Read these off the table that follows. Counting starts at 1.
1) The entry just left of 135?
2) The entry at row 1, column 3?
3) The entry directly below the largest entry?
4) The entry at row 1, column 1?
5) The entry at row 3, column 1?
6) The entry directly above 122?
7) The bottom-left entry?
8) The entry at row 3, column 3?
67, 91, 119, 82, 88, 108, 108, 66, 99, 100, 53, 88, 153, 82, 81
56, 142, 130, 63, 144, 60, 51, 133, 62, 60, 118, 146, 149, 145, 50
54, 132, 61, 75, 122, 45, 71, 144, 60, 72, 155, 136, 72, 149, 74
148, 52, 54, 135, 73, 141, 139, 62, 140, 146, 50, 61, 74, 64, 139
1) 54
2) 119
3) 50
4) 67
5) 54
6) 144
7) 148
8) 61

146,88,135,120,105,103,110,119,125,96
120,124,88,125,89,98,104,141,91,51
85,106,98,59,72,117,149,160,72,64
79,70,60,103,115,83,110,69,105,107
88,92,65,97,106,85,83,96,61,85
111,103,112,169,126,101,78,135,94,131
100,50,84,116,55,97,90,88,83,80
77,141,136,84,82,64,70,77,97,94
73,166,97,57,73,110,94,127,92,115
101,91,131,72,132,88,147,93,170,85
106,98,104,85,105,157,92,57,56,125
50,81,139,109,123,96,99,73,86,70
The 2nd-last entry, reading row by row is 86
The last entry, reading row by row?
Answer: 70
The entry just right of 170 is 85
The entry in the top-right corner?
Answer: 96
The entry in the top-left corner: 146
The entry just right of 60 is 103
The entry directly below 127: 93
The largest entry in the last column?
Answer: 131
The entry directly above 147?
Answer: 94
The entry just left of 93 is 147
The entry directly below 166?
Answer: 91
The second largest entry is 169
The second entry, reading row by row?
Answer: 88
The fifth entry, reading row by row -> 105
The third entry on the main diagonal -> 98
The smallest entry in the first column is 50
The entry directly above the largest entry?
Answer: 92
The largest entry in the last row -> 139
The entry directly below the largest entry?
Answer: 56
The 4th entry, reading row by row is 120
The 5th entry from the end, reading row by row?
Answer: 96
The smallest entry in the last column?
Answer: 51
The 3rd largest entry?
Answer: 166
The entry directly below 160?
Answer: 69

Questions about the grid below.
1) What is the centre entry?
2) What is the second smallest entry?
3) What is the first entry in reading order?
array([[ 99,  47,  43, 108,  42, 171,  48, 144,  64,  97,  58, 171, 111,
         77,  78],
       [116,  47,  81,  69, 153, 158,  44,  83, 105, 121, 155, 152, 123,
        129, 143],
       [169,  31, 104, 103,  73, 104,  76, 104, 116,  38, 137,  56,  98,
         73, 111],
       [166, 123,  43,  37,  95, 108, 162,  48,  63, 154,  79,  47, 127,
        109, 158],
       [157, 115, 158,  35, 165,  42,  74, 113,  47, 168,  39,  52, 126,
        125,  81],
       [ 61,  77, 131,  60, 160, 163, 115, 158, 100,  74,  41, 137, 170,
        149,  53],
       [149,  35, 130,  48,  80,  69, 103,  41,  34, 145, 135, 148, 146,
        163,  49],
       [ 66, 117,  30, 138, 113,  87, 108,  58,  66, 162,  29,  83,  51,
        120,  83],
       [ 54, 110, 147,  84,  83,  95,  54, 120, 168, 163, 109, 163,  77,
         55, 105]])
1) 113
2) 30
3) 99

grid =
119, 116, 92, 96, 119, 91, 93, 82
93, 77, 135, 100, 105, 109, 89, 98
102, 80, 83, 108, 90, 76, 83, 80
87, 103, 107, 116, 102, 96, 102, 107
116, 96, 111, 119, 122, 106, 113, 84
95, 97, 109, 111, 89, 94, 94, 95
97, 103, 124, 123, 123, 109, 107, 107
86, 99, 89, 108, 103, 87, 106, 101
118, 93, 98, 112, 123, 103, 114, 97
119, 37, 115, 103, 126, 108, 94, 107
118, 110, 94, 102, 116, 96, 101, 80
103, 130, 98, 92, 118, 111, 94, 93
119, 87, 91, 118, 89, 114, 109, 78
84, 44, 88, 107, 89, 82, 96, 98
102, 123, 91, 118, 89, 82, 92, 79
Rows and columns are numbered from 1.
The entry in the top-left corner is 119
Give the entry at row 3, column 2.
80
The entry in the bottom-right corner: 79
Give the entry directly above 90.
105
Give the entry in row 1 and column 3.
92
Give the entry at row 1, column 2.
116
The entry just left of the smallest entry is 119
Give the minimum.
37
The bottom-left entry is 102
The entry directly above the smallest entry -> 93
Give the entry at row 2, column 1.
93
The entry just right of the largest entry is 100
Give the entry directly above 115.
98
The entry in row 3 and column 3: 83
Give the entry just right of the smallest entry.
115
Give the entry in row 3 and column 1.
102
Give the bottom entry of the column that holds the largest entry.
91

Questions about the table below.
1) Report the second largest entry.
2) Report the top-right entry.
3) Report the entry in the top-left corner.
4) Report the 2nd entry on the diagonal from the top-right corner.
5) Report the bottom-right entry.
6) Report the entry just left of the largest entry.
7) Report the entry directly above 76.
8) Report the largest entry.
[[ 96 101 100  97  95  98  86  98 104 102  96  96 101  97  98]
 [149  96  89 104  60 122 110 119 130  86 126  86  96  93  94]
 [ 96 102 100  97  95  98  87  98 107 102  96  97 101  97  99]
 [ 88 101  71 129 119 128 131 110  85  74 111 141  76 105 101]
 [105  75 115  92  94 114  38 130 157 108 126 142  80 130 133]
 [ 81  70  78 137  51  94  40 102  52  68  92  89 105 106 100]]
1) 149
2) 98
3) 96
4) 93
5) 100
6) 130
7) 101
8) 157

Questions about the grid below.
1) Report the last entry of the smallest entry's row.
2) Report the entry in the top-left corner.
3) Report the 4th entry in reading order.
4) Report the entry just left of the largest entry.
5) Report the third largest entry.
6) Report the 2nd entry, reading row by row.
7) Report the last entry of the largest entry's row.
8) Report the 3rd smallest entry.
111, 70, 81, 103, 125, 152, 120, 118, 85
128, 115, 67, 63, 81, 90, 80, 129, 87
134, 94, 119, 56, 104, 101, 101, 79, 61
64, 135, 93, 125, 105, 79, 126, 89, 72
112, 75, 82, 105, 71, 85, 106, 148, 121
82, 81, 62, 112, 87, 117, 72, 112, 93
114, 114, 137, 113, 112, 121, 99, 111, 107
101, 75, 84, 116, 105, 44, 96, 70, 93
1) 93
2) 111
3) 103
4) 125
5) 137
6) 70
7) 85
8) 61

M = 113, 118, 116, 85, 169, 115, 93, 142, 110, 84, 39
What is the smallest entry? 39
The largest entry is 169
